Some points:
c(-0.528, -1.047, -0.773, 1.813, -1.817, 1.912, 0.476, 0.324, 1.600,
  -0.739, -0.447, 1.485, -0.682)
c(-1.072, -1.130, 0.984, 1.300, -0.160, 0.898, -0.847, 0.908, -0.185,
  -0.994, -0.989, 0.144, -1.251)
c(0.258, 1.369, -1.601, -1.424, 0.372, 0.390, 1.664, -1.006, 0.565,
  1.912, -0.644, 0.724, 1.731)
c(0.851, -0.576, 0.010, 0.621, 0.315, -0.298, -0.671, 0.814, 0.685,
  -0.784, 1.731, -1.601, -0.858)
c(-0.250, -0.258, -1.078, 0.469, -1.812, 1.146, 0.803, -0.457, 0.237,
  0.803, -0.523, 0.217, -0.112)
c(-0.907, 1.912, 1.813, -1.558, 1.912, -1.730, -1.828, -1.828, -0.580,
  1.205, 0.456, -0.091, 1.562)
c(1.654, -0.516, -0.351, -0.211, -0.186, -0.297, 1.362, 1.162, -0.938,
  -1.166, -0.305, -0.308, -1.179)
c(-0.436, 0.152, 0.818, -0.536, 0.440, -1.365, 0.142, 0.134, -1.589,
  -0.227, -0.777, 0.223, -0.200)
c(-1.417, -1.526, 0.689, 1.201, -0.335, 0.867, -0.253, 0.554, 0.150,
  -1.101, -0.565, 0.249, 0.045)
c(0.094, 1.344, -0.217, -0.710, 0.606, 0.516, -0.424, -1.828, 1.417,
  1.912, 0.714, 0.363, 1.912)
c(-0.044, 1.912, 0.426, -1.285, 1.400, -1.464, -0.529, -1.501, -0.372,
  1.352, 0.464, 0.149, 0.813)
c(0.330, 0.185, 0.715, -1.400, 0.422, -1.231, 0.533, 0.102, -1.317,
  -0.193, -0.929, 0.714, 0.441)
c(0.111, 0.676, 0.486, -0.808, 0.390, -1.379, 0.291, 0.151, -1.297,
  -0.493, -0.759, 0.734, -0.348)
c(-0.538, 1.912, 1.045, -1.564, 1.912, -1.322, -1.126, -1.540, -0.458,
  1.325, 0.342, 0.510, 1.093)
c(1.698, 0.403, -1.621, 0.371, -0.796, -0.138, 0.523, 0.883, 0.487,
  -0.116, 1.313, -1.367, -0.245)
c(-0.686, -0.183, 1.089, 1.082, 0.952, 1.037, -1.828, -1.250, 1.897,
  -0.082, 1.277, 0.272, 0.915)
c(-0.346, 1.628, 0.059, -1.458, 0.191, -0.566, 0.629, -1.388, -0.769,
  1.390, -0.897, 1.305, 0.681)
c(-0.337, 1.177, 0.329, -1.428, 0.180, -0.785, 0.653, -0.810, -1.260,
  0.956, -0.893, 1.353, 0.033)
c(-0.195, 0.101, -1.325, 0.052, -1.593, 1.647, 1.034, -0.501, 0.786,
  0.995, -0.193, 0.566, 0.028)
c(0.643, 1.635, -0.427, -0.426, 1.614, -0.346, -0.692, -1.828, 1.263,
  1.317, 1.605, -0.502, 1.912)
c(0.750, -0.075, -0.925, -0.497, -0.953, -0.027, 1.535, 0.288, -0.611,
  -0.292, -0.470, -0.004, -1.422)
c(-1.511, -0.592, 0.910, 1.066, 0.340, 1.120, -1.445, -0.411, 0.661,
  -0.016, -0.230, 1.086, 0.895)
c(1.259, 1.134, -1.587, -0.898, 0.265, 0.067, 1.163, -1.724, 1.556,
  1.625, 1.114, 0.039, 1.912)
c(-0.021, -1.069, -0.283, 0.344, -0.005, -0.020, 0.751, 1.294, -0.549,
  -1.828, 0.050, -0.639, -1.069)
c(-1.785, -0.641, 1.356, 0.497, 0.474, 0.164, -0.708, 0.095, -0.610,
  -0.642, -0.780, 0.494, -0.176)
c(-0.783, -0.749, 0.643, 1.348, 0.308, 0.983, -1.524, -0.292, 1.291,
  -0.319, 0.589, -0.065, 0.566)
c(-1.770, 0.790, 1.717, -0.485, 1.106, -1.481, -0.924, -0.208, -1.631,
  -0.043, -1.047, 0.375, -0.792)
c(0.309, 0.191, 0.527, 0.702, 0.894, -0.253, -1.699, -0.218, 1.122,
  -0.415, 1.912, -1.248, 0.278)
c(0.401, 0.211, 0.117, -0.973, 0.402, -0.871, 0.761, 0.153, -1.352,
  -0.338, -0.248, 0.084, -1.023)
c(1.613, -1.599, -1.690, 1.385, -1.294, 0.560, 0.162, 1.779, 0.874,
  -0.848, 1.202, -1.543, -0.558)
c(-1.446, 1.567, 0.918, -1.426, 0.840, -1.346, 0.714, -0.543, -1.828,
  0.946, -1.807, 0.659, -0.767)
c(1.551, 0.978, -1.586, -0.545, -0.045, -0.417, 1.527, 0.654, 0.089,
  0.029, 0.816, -1.145, -1.715)
c(-0.727, -0.804, 0.578, -0.127, 0.531, -0.613, -0.337, 0.613, -0.700,
  -0.939, -0.608, 0.033, 0.640)
c(-1.210, 0.941, 0.500, -1.423, 0.465, -0.822, 0.690, -0.268, -1.828,
  1.024, -1.499, 0.676, -0.571)
c(1.912, -0.110, -1.828, -1.035, -1.128, -1.461, 1.060, 1.243, -0.268,
  0.293, 1.158, -1.828, 0.726)
c(-0.119, 1.011, -0.800, -0.978, -0.307, -0.039, 1.088, -0.805, -0.433,
  1.228, -0.749, 0.766, 0.340)
c(-1.141, 0.412, 0.458, -0.440, -0.014, 0.406, 0.062, -0.782, -0.536,
  0.830, -1.210, 0.955, 0.969)
c(-0.886, 1.213, 0.768, -1.156, 0.421, -0.878, 0.426, -0.757, -1.401,
  1.036, -1.282, 1.189, -0.194)
c(1.084, -1.425, -1.508, 1.151, -1.287, 0.696, 0.389, 1.584, 0.838,
  -1.410, 0.693, -1.641, -1.032)
c(-0.023, -0.785, -0.776, 1.358, -1.673, 1.912, 0.301, 0.181, 1.407,
  0.290, -0.152, 1.118, -0.041)
c(-0.369, 1.763, 1.357, -1.301, 1.912, -1.231, -1.189, -1.494, -0.366,
  0.973, 0.661, 0.220, 1.912)
c(0.515, 0.924, -1.401, -1.193, -0.877, 0.411, 1.507, -1.387, 0.498,
  1.569, -0.423, 0.895, 1.912)
c(-0.864, -1.454, -0.179, 1.444, -1.247, 1.588, -0.158, 0.943, 0.533,
  -0.914, -0.900, 0.517, -0.970)
c(1.393, -1.828, -0.602, 1.843, -0.941, 0.118, -0.051, 1.912, 0.188,
  -1.692, 1.147, -1.295, -1.744)
c(-0.366, 1.159, 0.925, -0.824, 1.912, -0.750, -0.883, -0.974, -0.035,
  1.090, 0.476, 0.509, 1.197)
c(-0.627, 1.912, 0.921, -0.930, 1.804, -1.762, -0.871, -1.709, -0.859,
  1.230, 0.145, 0.166, 1.204)
c(-1.279, 0.337, 1.775, 0.109, 1.172, -0.413, -1.496, -0.152, -0.318,
  -0.361, -0.097, 0.290, 0.189)
c(0.119, 0.205, 0.622, 0.748, 1.089, 1.531, -1.789, -1.828, 1.912,
  -0.249, 1.485, 1.229, 0.365)
c(0.234, 1.912, 0.294, -0.755, -0.128, -0.339, 1.082, -0.673, -0.700,
  0.657, -0.527, 0.568, -0.427)
c(-1.696, 0.343, 1.912, 0.568, 1.439, 0.470, -1.828, -0.615, -0.030,
  -0.420, 0.516, 0.513, 0.161)
c(-1.607, -0.449, 1.345, 0.176, 0.675, -0.701, -0.681, 0.408, -1.280,
  -0.849, -1.071, 0.358, -1.319)
c(-0.372, -1.472, 0.034, 0.854, -0.718, 0.587, -0.511, 0.931, 0.058,
  -1.220, -0.811, -0.708, -0.031)
c(-0.777, 1.565, 0.340, -1.631, 1.078, -1.578, 0.055, -0.714, -1.724,
  1.212, -1.014, 0.271, 0.382)
c(0.377, -1.768, -0.573, 1.537, -0.974, 0.574, 0.118, 1.911, 0.346,
  -1.828, 0.595, -1.327, -1.698)
c(1.912, 0.624, -0.949, -0.864, 0.719, -1.511, -0.360, 0.061, 0.365,
  0.198, 1.912, -1.828, 1.072)
c(-0.378, 0.486, 1.000, -0.987, 0.503, -1.069, 0.469, -0.555, -1.281,
  0.455, -0.738, 0.904, 0.511)
c(-1.723, -0.107, 1.672, -0.182, 0.552, -0.613, -0.138, 0.022, -1.365,
  -0.454, -1.500, 1.073, -0.963)
c(-0.028, -0.358, 0.389, -0.269, -0.454, 1.089, 0.686, 0.235, -0.961,
  0.132, -1.319, 0.972, -0.073)
c(0.129, 1.752, 0.177, -1.542, 0.698, -1.222, 0.263, -0.729, -0.921,
  1.454, -0.202, 0.824, 0.237)
c(1.408, -0.791, -0.494, 0.757, 0.262, -0.147, -0.749, 0.989, 1.073,
  -0.963, 1.912, -1.828, -0.221)
c(-1.373, -0.890, 1.369, 0.574, 0.134, 0.090, -0.855, 1.107, -1.309,
  -1.305, -1.108, 0.325, -1.472)
c(1.912, -1.415, -1.593, 0.877, -1.076, 0.518, 0.176, 1.589, 0.646,
  -1.229, 1.218, -1.493, -1.005)
c(-1.092, 0.081, 1.055, -0.388, 0.925, -1.064, -0.020, 0.421, -1.518,
  -0.412, -1.141, 0.134, -0.640)
c(-0.370, 1.414, -0.020, -1.449, 0.061, -0.341, 1.282, -0.961, -1.084,
  1.524, -0.950, 0.969, 0.245)
c(-0.105, 0.781, -0.298, -1.032, -0.434, -0.252, 0.958, -0.798, -0.671,
  0.777, -0.743, 0.726, 0.193)
c(-0.034, 1.098, -0.994, -1.269, -0.230, 0.732, 1.069, -1.407, -0.130,
  1.912, -0.545, 0.797, 1.912)
c(-0.970, 0.964, 0.546, -1.011, 0.640, -0.642, 0.423, 0.016, -1.333,
  1.236, -1.206, 0.912, -0.382)
c(-0.813, -1.337, 0.679, 1.594, -0.239, 0.328, -0.758, 1.259, -0.381,
  -1.066, -0.580, -0.053, -0.256)
c(-0.115, -0.345, 0.385, -0.079, -0.388, -0.576, 0.803, -0.123, -1.016,
  -0.440, -0.987, 0.400, 0.585)
c(0.705, 0.750, -1.219, -0.333, -0.615, 1.138, 0.796, -1.277, 1.342,
  1.447, -0.043, 0.560, 0.822)
c(0.238, 1.483, 0.331, -0.942, 1.506, -0.685, -0.758, -1.828, 0.424,
  1.726, 0.668, 0.292, 1.912)
c(0.647, -1.052, -0.241, 1.367, 0.514, 0.351, -1.230, 1.163, 0.988,
  -1.208, 1.668, -1.772, -0.637)
c(0.710, 0.169, 1.140, 0.463, 1.344, 0.125, -1.828, -1.122, 1.329,
  -0.011, 1.565, -0.284, 0.288)
c(0.811, 0.823, 0.201, -0.587, 1.596, -1.023, -0.346, -0.099, -0.488,
  0.220, 0.774, -0.374, -1.042)
c(0.519, 0.047, -1.305, 0.162, -1.485, 1.310, 0.718, -0.481, 1.253,
  0.707, 0.074, 0.197, 0.591)
c(-0.078, 0.512, -0.163, -0.829, -0.216, -0.027, 0.802, -0.259, -0.596,
  0.289, -0.625, 0.843, -0.145)
c(0.001, -0.182, -1.741, 0.597, -1.828, 1.811, 1.912, -0.002, 0.888,
  0.397, -1.163, 1.131, -0.036)
c(0.290, -1.676, -0.797, 1.310, -1.184, 0.757, 0.084, 1.912, -0.033,
  -1.756, 0.160, -0.702, -1.828)
c(-0.157, -0.168, 0.987, 0.778, 0.961, 0.890, -1.828, -0.947, 1.435,
  -0.366, 1.232, -0.009, 0.229)
c(1.113, 1.305, 0.076, -0.877, 1.072, -1.106, -0.205, -0.012, -0.419,
  0.517, 1.216, -0.480, -0.381)
c(-0.228, 1.556, -0.481, -1.006, 0.252, -0.780, 1.912, -1.383, -0.706,
  1.540, -0.863, 1.043, 0.309)
c(-1.248, -0.926, -0.410, 1.067, -1.292, 1.599, 0.300, -0.112, 0.666,
  -0.191, -1.168, 1.010, 1.849)
c(-0.241, 0.774, 0.534, -1.414, 0.470, -1.622, 0.349, -0.201, -1.828,
  0.471, -1.336, 0.268, -0.820)
c(-1.228, -0.287, 1.477, 0.004, 0.572, -0.623, -0.678, -0.251, -0.934,
  -0.386, -1.366, 1.057, -0.524)
c(-1.137, 1.619, 0.475, -1.535, 0.448, -0.900, 0.335, -0.323, -1.653,
  0.888, -1.309, 0.972, -0.235)
c(0.863, 0.939, -1.405, -1.243, -0.931, -0.137, 1.497, -0.761, 0.601,
  1.330, -0.609, 0.309, 0.194)
c(0.118, -1.330, -0.402, 1.737, -1.756, 1.912, 0.109, 1.100, 1.205,
  -0.634, 0.380, -0.264, -0.303)
c(-1.742, -1.071, 1.119, 1.013, 0.111, 0.433, 0.041, 0.546, -0.229,
  -0.910, -1.273, 1.076, -0.748)
c(1.912, -0.611, -1.766, -0.889, -0.771, -1.828, 0.480, 1.567, -0.588,
  -0.325, 1.275, -1.828, -0.113)
c(0.146, -0.744, -1.331, 1.045, -1.751, 1.912, 0.901, -0.047, 1.743,
  0.340, -0.155, 1.452, 0.012)
c(-1.115, 0.222, 0.487, -0.620, -0.528, 0.298, 0.617, -0.550, -0.822,
  0.662, -1.474, 1.142, 0.378)
c(-0.241, 0.663, 0.632, -0.931, 0.452, -1.268, 0.062, 0.230, -1.264,
  -0.375, -0.964, 0.440, 0.761)
c(-0.574, -0.054, 0.907, -0.252, 0.561, -0.780, -0.120, 0.341, -0.991,
  -0.212, -0.586, 0.223, -0.220)
c(1.912, -0.795, -1.714, -0.585, -0.886, -1.699, 1.912, 1.641, -0.387,
  -0.307, 1.441, -1.828, -0.265)
c(-0.104, -0.753, -0.003, -0.482, -0.623, -0.336, 0.572, 0.067, -0.815,
  -0.551, -1.010, 0.135, -0.014)
c(0.842, 1.033, -0.107, -1.072, 0.747, -1.252, 0.547, 0.100, -0.767,
  0.006, 0.293, -0.234, -1.245)
c(0.069, 1.212, -1.120, -1.179, -0.366, 0.439, 1.273, -1.241, -0.198,
  1.912, -0.660, 0.651, 0.625)
c(-1.306, -1.704, 0.126, 0.747, -0.696, 0.580, -0.418, 0.378, 0.007,
  -0.638, -1.326, -0.275, 1.116)
c(0.724, -1.365, -0.859, 1.426, -0.997, 0.560, -0.141, 1.666, 0.584,
  -1.613, 1.363, -0.822, -0.244)
c(0.309, -0.965, -1.749, 1.248, -1.828, 1.912, 1.051, 0.385, 1.785,
  -0.158, -0.017, 0.740, -0.271)
c(-0.717, 0.379, -0.103, 0.016, -0.551, 0.829, 0.257, -0.733, 0.223,
  1.079, -0.498, 0.571, 0.119)
c(-0.499, -0.067, 0.314, 1.121, 0.527, 0.862, -1.222, -0.859, 1.697,
  -0.281, 1.214, -0.145, 0.756)
c(0.415, 0.752, -0.737, -0.727, -0.674, 0.477, 1.185, -1.183, 0.262,
  1.317, -0.758, 1.097, 0.260)
c(-1.828, 0.277, 1.912, 0.944, 1.213, 0.385, -1.828, 0.071, -0.115,
  -0.748, 0.182, 0.502, -0.951)
c(-1.262, -0.514, 1.826, 1.068, 1.229, -0.071, -1.828, 0.079, 0.403,
  -1.044, 1.137, -0.247, -0.829)
c(1.912, -0.891, -1.824, -0.856, -1.312, -1.802, 1.015, 1.912, -0.546,
  -0.330, 1.238, -1.828, 0.280)
c(-0.947, -1.169, -0.627, 0.932, -1.828, 1.292, -0.056, 0.174, 0.700,
  -0.449, -0.497, 0.021, 0.170)
c(-0.192, -1.448, 0.152, 1.241, -0.513, 0.285, -0.613, 1.623, -0.045,
  -1.694, 0.201, -0.943, -0.558)
c(-0.128, -0.234, -0.312, 0.681, -1.352, 1.402, 0.436, -0.362, 0.616,
  1.026, -0.393, 0.428, 0.370)
c(0.380, 1.118, -0.505, -1.615, 0.101, -1.118, 1.092, -0.654, -1.062,
  1.253, -0.169, 0.361, 0.537)
c(-0.068, -0.163, -1.526, 0.474, -1.828, 1.809, 1.596, 0.177, 0.791,
  0.096, -1.052, 1.015, -0.394)
c(0.268, -0.098, -1.828, 0.123, -1.828, 1.545, 1.912, -0.411, 1.492,
  0.618, -0.705, 0.843, 0.372)
c(-0.503, -0.652, -0.454, 1.275, -0.655, 1.912, -0.311, -0.526, 1.912,
  -0.238, 0.424, 0.682, 0.320)
c(0.612, 0.578, -1.828, -0.766, -1.183, 1.242, 1.912, -0.768, 0.875,
  1.543, -0.669, 0.936, 1.035)
c(-0.074, 0.605, 0.861, -0.360, 1.270, -1.336, 0.106, 0.372, -1.236,
  -0.647, -0.060, -0.159, -0.796)
c(-0.007, 0.085, 1.766, 0.224, 1.089, -0.508, -1.512, -0.352, -0.547,
  -0.138, 0.071, 0.636, 0.427)
c(0.159, 0.052, -1.688, 0.977, -1.828, 1.912, 0.970, 0.004, 1.540,
  -0.123, 0.080, 0.471, 1.062)
c(0.744, 0.801, 0.388, -0.684, 1.823, -1.179, -0.673, 0.140, -0.566,
  0.089, 0.774, -0.306, -0.757)
c(-0.316, -1.451, 0.368, 0.428, -0.322, -0.081, -0.256, 0.637, -0.285,
  -1.180, -1.136, -0.223, 0.778)
c(1.912, -0.486, -1.649, -0.201, -0.878, -0.796, 0.443, 1.298, -0.076,
  -0.456, 1.598, -1.828, -0.528)
c(1.372, -0.269, -0.631, 0.332, -0.321, -0.128, 0.305, 1.309, -0.213,
  -1.215, 0.514, -1.343, -0.926)
c(-0.025, -0.446, 0.419, 1.052, 0.896, 0.861, -1.580, -0.802, 1.844,
  -0.486, 1.393, -0.226, 0.572)
c(1.509, 0.059, -1.185, 0.144, -0.430, -0.190, 1.126, 0.683, -0.068,
  -0.672, 0.540, -1.113, -1.828)
c(-0.559, -1.017, 0.680, 0.940, -0.061, -0.015, -0.916, 1.369, -0.033,
  -1.650, -0.274, -0.883, -1.421)
c(0.175, 0.925, -0.521, -1.162, -0.647, 0.540, 1.244, -0.888, -0.664,
  1.383, -0.977, 0.846, 0.072)
c(0.913, -1.031, -0.157, 1.414, 0.055, 0.303, -1.347, 0.994, 1.142,
  -1.188, 1.750, -1.352, 0.654)
c(0.951, -1.383, 1.295, 1.350, 0.423, 0.026, -1.719, 0.896, 1.006,
  -1.600, 1.912, -1.828, -0.578)
c(1.092, -0.200, 0.042, 1.178, 0.730, 0.122, -1.498, 0.447, 1.396,
  -1.208, 1.912, -1.799, -0.143)
c(0.242, 1.171, -0.302, -1.061, -0.100, -0.278, 1.070, -1.037, -0.383,
  1.203, -0.344, 0.827, 0.265)
c(-1.093, 0.348, 1.071, -1.120, 0.427, -1.028, 0.041, -0.412, -1.741,
  0.495, -1.406, 0.777, -0.506)
c(-0.487, 0.697, 0.492, 0.564, 0.402, 1.230, -1.308, -1.385, 1.912,
  0.244, 1.004, 0.739, 0.913)
c(-0.748, 1.503, 0.314, -0.640, -0.348, -0.230, 0.492, -0.293, -0.982,
  0.291, -1.179, 1.634, 0.168)
c(-0.857, -0.589, 1.256, -0.074, 0.565, -0.509, -0.573, 0.686, -0.858,
  -0.984, -0.979, 0.299, -0.799)
c(-1.056, -0.255, 1.141, 1.117, 1.132, 0.744, -1.694, -0.482, 1.118,
  -0.498, 0.521, 0.271, 0.140)
There is one direction along which these points spread out most. Where along it does each point below lie, from 0 to 99? The average is 50, and the first point in the table lies past the average.
c(1.175, 0.794, 0.579, -0.776, 1.349, -1.419, -1.351, 0.091, -0.122,
  -0.037, 1.912, -1.828, 0.460) -> 48
c(-1.828, -0.445, 1.696, 0.632, 0.435, 0.057, -0.938, 0.435, -1.208,
  -0.639, -1.151, 0.363, -1.350) -> 49
c(0.860, 0.590, -1.828, -0.899, -1.287, 0.821, 1.912, -0.859, 0.957,
  1.377, -0.030, 0.266, 0.804) -> 48
c(-0.340, -0.825, -1.087, 1.046, -1.828, 1.797, 0.873, 0.401, 1.026,
  -0.382, -0.350, 0.353, -0.205) -> 68
c(-0.496, -1.207, -0.094, 0.450, 0.008, 0.170, -0.126, 1.004, -0.167,
  -1.618, -0.811, -1.109, 0.494) -> 63
c(-0.347, 1.551, -0.279, -1.555, 0.096, -0.716, 1.694, -1.247, -0.554,
  1.912, -0.950, 1.343, 0.319) -> 25
c(-0.216, -0.554, -0.444, 0.995, -1.485, 1.844, 0.250, 0.072, 1.227,
  0.163, -0.530, 0.981, 0.304) -> 62
c(-1.149, 0.590, 1.154, -0.964, 0.714, -0.976, -0.086, -0.019, -1.828,
  -0.143, -1.527, 0.454, -0.537) -> 34
c(-1.118, -1.408, 0.014, 0.884, -0.552, 1.129, -0.341, 0.777, 0.249,
  -0.360, -1.179, -0.217, 0.798) -> 61
c(0.151, 0.976, -1.391, -1.099, -0.861, 0.143, 1.244, -0.994, 0.093,
  1.426, -0.498, 0.775, 0.828) -> 39
c(-0.502, -1.243, 1.286, 1.401, -0.061, 0.495, -1.115, 1.322, -0.559,
  -1.113, -0.768, 1.439, -1.548) -> 62
c(-0.318, -0.771, 0.425, 1.541, 0.191, 1.135, -1.426, -0.379, 1.829,
  -0.182, 0.984, 0.033, 0.093) -> 64
c(1.432, 0.447, -0.659, -0.612, -0.252, -0.666, 0.963, 0.149, -0.656,
  -0.114, 0.265, -0.407, -1.828) -> 52
c(-1.255, -0.023, 0.258, 0.914, 0.160, 1.412, -1.200, -0.616, 1.735,
  0.497, 0.608, 1.059, 0.821) -> 53
c(-0.741, -1.470, 0.492, 1.030, 0.053, 0.756, -0.405, 0.783, 0.254,
  -0.957, -0.892, -0.325, 0.182) -> 63
c(0.869, -0.459, -0.328, 0.799, 0.334, -0.636, -0.353, 1.133, -0.200,
  -1.079, 0.692, -1.422, -0.752) -> 65
c(1.657, -1.449, 0.488, 1.377, 0.366, 0.297, -1.782, 0.403, 1.787,
  -1.462, 1.912, -1.828, 0.168) -> 77
c(-0.383, 0.614, 0.127, -0.945, -0.131, -0.366, 0.742, -0.793, -0.952,
  0.645, -0.994, 1.725, -0.303) -> 35
c(-1.719, -0.876, 1.376, 1.082, -0.035, 0.377, -0.969, 0.641, -1.023,
  -1.155, -1.161, 1.645, -1.767) -> 54
c(-0.994, -0.134, 1.912, 0.950, 1.480, 0.132, -1.828, -0.822, 0.326,
  -0.582, 0.349, 0.624, -0.754) -> 49
c(0.601, 1.138, -0.660, -1.667, 0.083, -1.494, 0.630, -0.270, -1.144,
  0.819, -0.035, -0.691, 0.984) -> 36
c(0.014, 1.165, 0.974, -0.957, 1.912, -1.518, -0.743, -0.563, -0.592,
  0.993, 0.673, 0.776, -0.297) -> 32
c(-0.982, -1.423, 1.093, 1.137, -0.345, 0.392, -0.518, 1.319, -0.536,
  -1.702, -0.891, 0.005, -1.663) -> 65
c(-0.840, -1.384, 0.107, 1.061, -1.090, 1.433, -0.080, 0.638, 0.168,
  -0.683, -1.351, 0.528, -0.247) -> 63
c(-0.904, -0.318, -0.453, 0.731, -1.371, 1.234, -0.225, -0.128, 1.093,
  0.731, 0.017, -0.068, 0.668) -> 58
c(0.689, -1.225, -0.778, 1.433, -0.885, 0.374, -0.170, 1.817, 0.462,
  -1.687, 0.615, -1.566, -0.940) -> 79
c(-0.827, 0.566, 0.335, -1.257, 0.786, -0.769, 0.991, -0.334, -1.599,
  0.605, -1.436, 1.242, -0.298) -> 30
c(0.014, 0.647, -0.229, -1.143, -0.364, -0.313, 1.225, -0.769, -0.425,
  1.132, -0.845, 1.461, 0.041) -> 35
c(-0.992, -0.559, 1.036, 1.329, 0.320, 1.156, -1.717, -0.455, 1.387,
  -0.455, 0.726, 0.523, -0.181) -> 60
c(0.202, -1.446, -0.151, 1.186, -0.749, 0.177, 0.087, 1.568, -0.133,
  -1.744, 0.183, -1.122, -1.545) -> 74
c(1.531, 0.315, -0.893, -0.171, -0.255, -0.288, 0.682, 0.551, -0.129,
  -0.481, 0.569, -0.281, -1.828) -> 59
c(1.181, -1.828, -1.404, 1.683, -1.293, 1.022, 0.292, 1.912, 0.798,
  -1.275, 1.043, -0.996, -1.225) -> 85
c(-0.768, 0.465, 1.628, -1.054, 1.260, -1.675, -0.499, -0.284, -1.397,
  0.384, -0.659, 0.395, -0.375) -> 32
c(-0.317, -1.469, -0.023, 1.078, -0.569, 0.213, -0.276, 1.496, -0.327,
  -1.828, -0.489, -0.766, -0.941) -> 70
c(1.825, -1.828, -1.159, 1.350, -1.217, 0.405, 0.420, 1.912, 0.808,
  -1.185, 1.755, -1.828, -1.066) -> 86
c(-0.235, 0.751, 0.820, -0.529, 1.763, -0.603, -0.505, -0.737, -0.187,
  0.576, 0.748, 0.276, -0.041) -> 38
c(-0.262, -0.753, 0.304, 1.909, 0.609, 1.191, -1.394, -0.525, 1.912,
  -0.886, 1.506, 0.242, -0.178) -> 67
c(-1.453, -0.454, 1.600, 0.465, 0.668, -0.117, -0.895, -0.067, -0.688,
  -0.142, -0.841, 0.762, -0.357) -> 45
c(-1.716, -0.130, 1.173, 0.056, 0.374, -0.890, -0.564, 0.223, -1.281,
  -0.119, -1.318, 0.721, -0.678) -> 41
c(-0.921, -0.118, 1.166, -0.547, 1.898, -1.291, -0.596, 0.216, -1.436,
  -0.550, -0.397, -0.027, -0.909) -> 41
c(1.602, -0.223, -1.346, 0.157, -0.832, -0.024, 0.831, 1.029, 0.076,
  0.219, 0.666, -1.352, -1.828) -> 66
c(1.271, 1.451, -0.667, -1.696, 1.618, -0.727, -0.196, -1.828, 1.306,
  1.761, 1.147, -0.388, 1.912) -> 33
c(-0.930, 1.654, 1.448, -1.637, 1.912, -1.828, -1.349, -1.736, -1.225,
  1.912, -0.134, -0.023, 0.683) -> 18
c(-0.462, -0.895, -1.061, 0.827, -1.828, 1.651, 0.591, 0.207, 0.848,
  0.082, -0.283, -0.223, -0.189) -> 66
c(1.069, -0.855, 0.389, 0.827, 0.722, -0.901, -1.590, 0.953, 0.374,
  -1.235, 1.844, -1.828, -0.417) -> 68
c(1.912, -0.281, -1.828, -0.886, -1.378, -0.769, 1.788, 1.341, -0.228,
  0.687, 1.021, -1.828, -0.015) -> 61
c(0.947, 1.257, -1.102, -1.239, 0.144, 0.190, 0.507, -1.828, 1.461,
  1.858, 0.798, 0.247, 1.912) -> 38
c(-0.693, -1.122, -0.025, 0.802, -1.369, 1.330, 0.204, 0.074, 0.494,
  0.061, -1.100, 0.537, 0.375) -> 59
c(-0.076, 0.640, 0.691, -1.227, 0.942, -1.426, 0.328, -0.046, -1.372,
  -0.063, -0.564, 0.371, 0.103) -> 35
c(1.644, -1.828, -1.197, 1.794, -1.598, 0.669, 0.076, 1.912, 1.348,
  -1.828, 1.451, -1.828, -1.116) -> 90
c(-0.219, 0.032, -1.481, 0.243, -1.666, 1.857, 1.912, -0.177, 0.573,
  0.625, -1.141, 1.088, 1.124) -> 53
c(1.424, -0.605, 0.021, 0.530, -0.529, -0.421, 0.462, 1.684, -0.126,
  -1.320, 0.955, -1.828, -1.414) -> 71
c(1.108, -1.128, 0.684, 1.288, 0.704, -0.347, -1.795, 0.751, 1.210,
  -1.605, 1.912, -1.634, 0.471) -> 72
c(0.785, 1.687, -0.487, -1.724, 1.011, -0.761, 0.500, -1.828, 1.418,
  1.868, 0.924, -0.557, 1.912) -> 32
c(1.742, -0.241, -1.425, -0.932, -0.157, -1.727, 1.093, 1.416, -0.950,
  0.204, 0.955, -1.828, -0.876) -> 57
c(1.868, 1.908, -1.072, -1.481, 0.635, -0.241, 0.390, -1.828, 1.642,
  1.757, 1.080, 0.127, 1.912) -> 36
c(-0.390, 0.011, 0.541, -0.857, 0.057, -0.608, 0.335, -0.438, -0.957,
  0.532, -0.825, 0.857, 0.600) -> 37
c(-0.231, 0.412, 1.307, -0.994, 1.367, -1.347, -0.515, -0.386, -1.290,
  0.073, -0.791, 0.526, 0.804) -> 32
